128 stands for zero in the data rows.
Each row has a hidden score. How much does it go up from the first row of each pair to the second? 20 means little or no change, 40 a big rise and 0 a big fall. The score is a weighted sum of the row's numbers plus the product of two more (or one squared), each taken from its middle value.
[135 143 106 139 117 152  93 120 137 104]
[125  90 163  90 169  99 140  84  82 125] >> 20
[121 177 109 147 102 143 146 160 149 155]
[124 183 127 155  93 149 159 164 129 173] >> 20
[143 230 114  83  59 126  81 178  91 118]
[101 151 114 135 103 136 153 146 155 179] >> 23
[127 176 139 173  64 162 193 179  96 165]
[135 117 158 116 144 120 142  88  98 132] >> 21
[121 118  71  97 100  86 207  62 152  96]
[147 127 106 162 135 143  97 124 141 105] >> 21
[142  94 105  83 218  38 117  90 116 139]
[137 148 108 165 120 160  88 135 149  82] >> 22
[142 116 130  88 147  75 133  67  91 127]
[125 149 235 195 175 145 157 140  48 114] >> 27
[138  93 125  93 188  58 154  58 114 143]
[135 101 133  95 166  73 154  57 102 144] >> 20
[122 100 143  70 179  52 133  87  93 164]
[135 149  88 150 163 122 137 153 156 175] >> 23
[132  76 151 130 181 120 135  94 114 129]
[140  99 135 104 196  74 135  88 113 141] >> 17
[122  94 151  85 171  87 114  74 102 158]
[110 115 165  83 152  87  86 160 113 157] >> 18
[111 150 128 139 116 157 148 144 152 191]
[128 143 110 131 126 136  85 130 135 100] >> 18
[132 134 112 134 122 132  97 129 135 112]
[129 171 114 154 104 150 156 166 147 164] >> 18
[ 99 145 127 130 115 134 164 167 148 187]
[130  40  45  89  94 110 201  93 181 159] >> 38
[141 115 139 122 173  94 146 107 100 128]
[139 107 167  99 152 112 139  91  92 138] >> 20
[126 155  32   0 117  38 142  92 135 190]
[114 148 127 148 109 159 154 148 147 185] >> 19
[136 134  83  96 103  90  94 137 179  87]
[161 142  93 171 117 149  58 158 143  68] >> 25
[131 111  25  49 113  80 178  43 149 199]
[129  88 157  96 161 105 134  81 100 162] >> 15
[122 136 144 130  94 165 123 156 132  70]
[124 195 139 111  78 176  95 209 113 169] >> 18
[110 161 117 144 104 150 163 145 142 166]
[141  81 144 124 167 112 153  87  94 134] >> 23
[136 199 114  99  86 152  79 180 121 151]
[124  83 138 108 167  81 101 118 119 132] >> 23
[165 101 108 120 195  83  98  81 136 111]
[138  89 119  95 187  75 116  65 122 131] >> 19
[140 113  78 143 157  92  76 122 163 103]
[113 138 121 145  76 156 133 162 158  25] >> 19
[142  76 139 131 221  50 148  86 123 180]
[121 138 100 100 102 103  88 169 160  50] >> 21
[133  93 152 122 169 113  88 161 151 135]
[136  83 157 120 191  96 145  83 100 143] >> 21
[116 159 130 172 102 173 157 187 136 143]
[104 112  18   8  33 103 112 158 202 133] >> 33
[136 152  92  97  57 115  61 173 157  29]
[151 118 136 232 148 163  88  89 141 128] >> 26
[146 189 132 145  48 164 148 182  95 166]
[147  99 128  97 172 107 113  82 121 110] >> 22
[137 123 117 129  98 151  63 105 117 111]
[135  96 151 103 157 116 126  95 106 125] >> 18
[129 118  89 129 114 118 103 110 129  68]
[118 147 127 115  78 124 123 173 154  87] >> 14
[125 176 124 152  96 153 165 163 129 172]
[165 255 206 245  92 218   0 168  78  34] >> 38
[106 154 114 125  97 139 145 135 144 178]
[135  96 154  99 161 118 123  98  98 119] >> 22
[110 130 141 135 104 172 160 137 142 212]
[126 110 137 150 115 149 109 118 116 132] >> 21
[117   0  47 112 131 107 177 123 205 201]
[131 110 192 125 142 145 175 109  69 152] >> 11
[130 103 106 152  97 197  96 138 151  90]
[122 157  91 131 115 130 130 154 158 152] >> 13
[149 103 124  99 177 101 110  83 121 111]
[138 106 153 117 167 112 144 102 104 131] >> 19
[134 111 124 188  99 210  79 117 150  98]
[140  82 152 119 162 107 149  88  92 140] >> 16
[ 99 144 145 129  83 138 147 210 143  71]
[148 119  93 156 133 125  91 123 140 101] >> 25
[140  92 137 100 167 109 116  82 115 108]
[128 152 124 133  61 197 183  86  95 181] >> 20
[130  74 122  81 176  63 149  75 124 159]
[131 109 146  89 166  85 148  58  95 137] >> 19
[119 195 190 145  40 202 141 188  93  54]
[120 154  93  82  96 136 168  84 109 188] >> 21
[127 248 139  94  46 178  66 178  98 100]
[132 102  83 114 105 101 215  59 156 113] >> 26
[111  99 157  72 160  71 114 135 114 166]
[105 143 128 136 117 159 149 145 145 193] >> 26
[102 145 136 102  88 133 125 166 146 108]
[124  95 155  93 168  91 125  82 110 155] >> 22
[113 159 154 181  92 210 184 186 125 149]
[134 116 148  95 141  99 131 104  88 129] >> 18
[136 129 104 107 109 126  43  98 129 116]
[112  19  21  73 122  48 227  81 209 176] >> 31
[120 169 117 162 110 153 166 168 150 170]
[114 158 117 140  96 151 144 156 139 160] >> 20
[140  82 133 125 184 105 137  66 112 156]
[119 179 221 102 136 130  42 190  86 109] >> 19
[116  12  18  79 123  90 157 107 208 190]
[133 155 101 174 131 160 138 158 167 148] >> 9
[135 113  52  61  81 123 172  49 114 205]
[122 112 154  99 151  88 132  98  90 136] >> 10
[135 104 122 191 110 198  79 118 150 101]
[161 102 112 119 182  91 102  85 131 110] >> 15
[137 117  99 158 139 175  99 145 164  66]
[133 179 137 160  55 173 180 185  97 164] >> 15
[126 101 148 114 175  92 154  89 100 145]
[127 125 131 158 109 171 104 189 141 108] >> 22
[131 184 121 140  89 148 158 157 128 165]
[130 161  29  27 145   9 112  64 151 193] >> 18
[133 161  90 112 145 106 133 152 139 183]
[142 151  88 167 146 141 133 153 167 165] >> 23
[111 146 143 140  88 169 153 118 117 207]
[127 255 156 102  14 200  79 137  90  50] >> 14
[146 129 108 163 143 148  97 120 145 101]
[147 129  95 168 138 144  94 122 138 102] >> 21
[131 103 168 119 172 110 142 112  92 144]
[129 116 162 116 151 114 139  98  99 135] >> 19
[142 139  38  52  63  84 155  77 129 154]
[129 106 145  99 162  98 125 101 100 128] >> 6
[137 105 146  69 148  82 109  73  87 145]
[124 140  78  98 103 116 178  82 127 187] >> 18
[102  65 125 169 116 178 173 165 196 131]
[123 108 156 102 166  91 142  99 101 146] >> 16
[140 107 151 118 169 106 141 101 104 125]
[153  91  96  92 232  38 112  83 128 136] >> 20
[110 155 138  93  68 111 135 149 142  80]
[108 142 113 108  99 106 116 167 153  53] >> 22
[121  13  38  93 131  62 218  93 210 181]
[122 155 118 110  62 146  71 207 155  15] >> 10
[142 101 131 119 185  93 132  88 105 135]
[132 104 178 157 156 137  98 147 113 108] >> 21
[107 133 141 142  92 176 162 133 128 210]
[148 119  91 165 157 129  90 124 155 111] >> 20
[172 104  54 194 217  79  89  29 151 146]
[129 142 244 213 219 142 169 170  65 155] >> 29
[111 158 110 128  88 140 141 136 146 170]
[116 100 220 201 187 134 137 191 122 154] >> 31
[131 206 243 148 174 159  49 201  66  53]
[108 107 215 166 130 138 147 180  93 109] >> 13
[140 112 170 111 131 139 145  94  66 142]
[103 136 130 139 109 161 161 145 150 196] >> 20
[136 107 158 114 164  95 159  92 100 154]
[115 139 193  86 148 102  61 179 105 134] >> 19
[110 160 126 131  98 153 160 159 135 174]
[128 152 105 124  77 137 122 154 115 162] >> 21
[127  96 153  84 162  92 125  78 103 153]
[136 110 184 133 182 128  42 213 128 124] >> 22
[149 119  89 171 203  67 104  19 131 165]
[140 121 101 163 146 138  92 120 145 109] >> 16
[132 134 121 150 117 142 100 128 119 115]
[145 109 150 116 169 107 139 101 102 128] >> 19
[122  71 125  82 182  66 135 103 132 167]
[122 118 151 100 150  91 135 100  90 134] >> 20
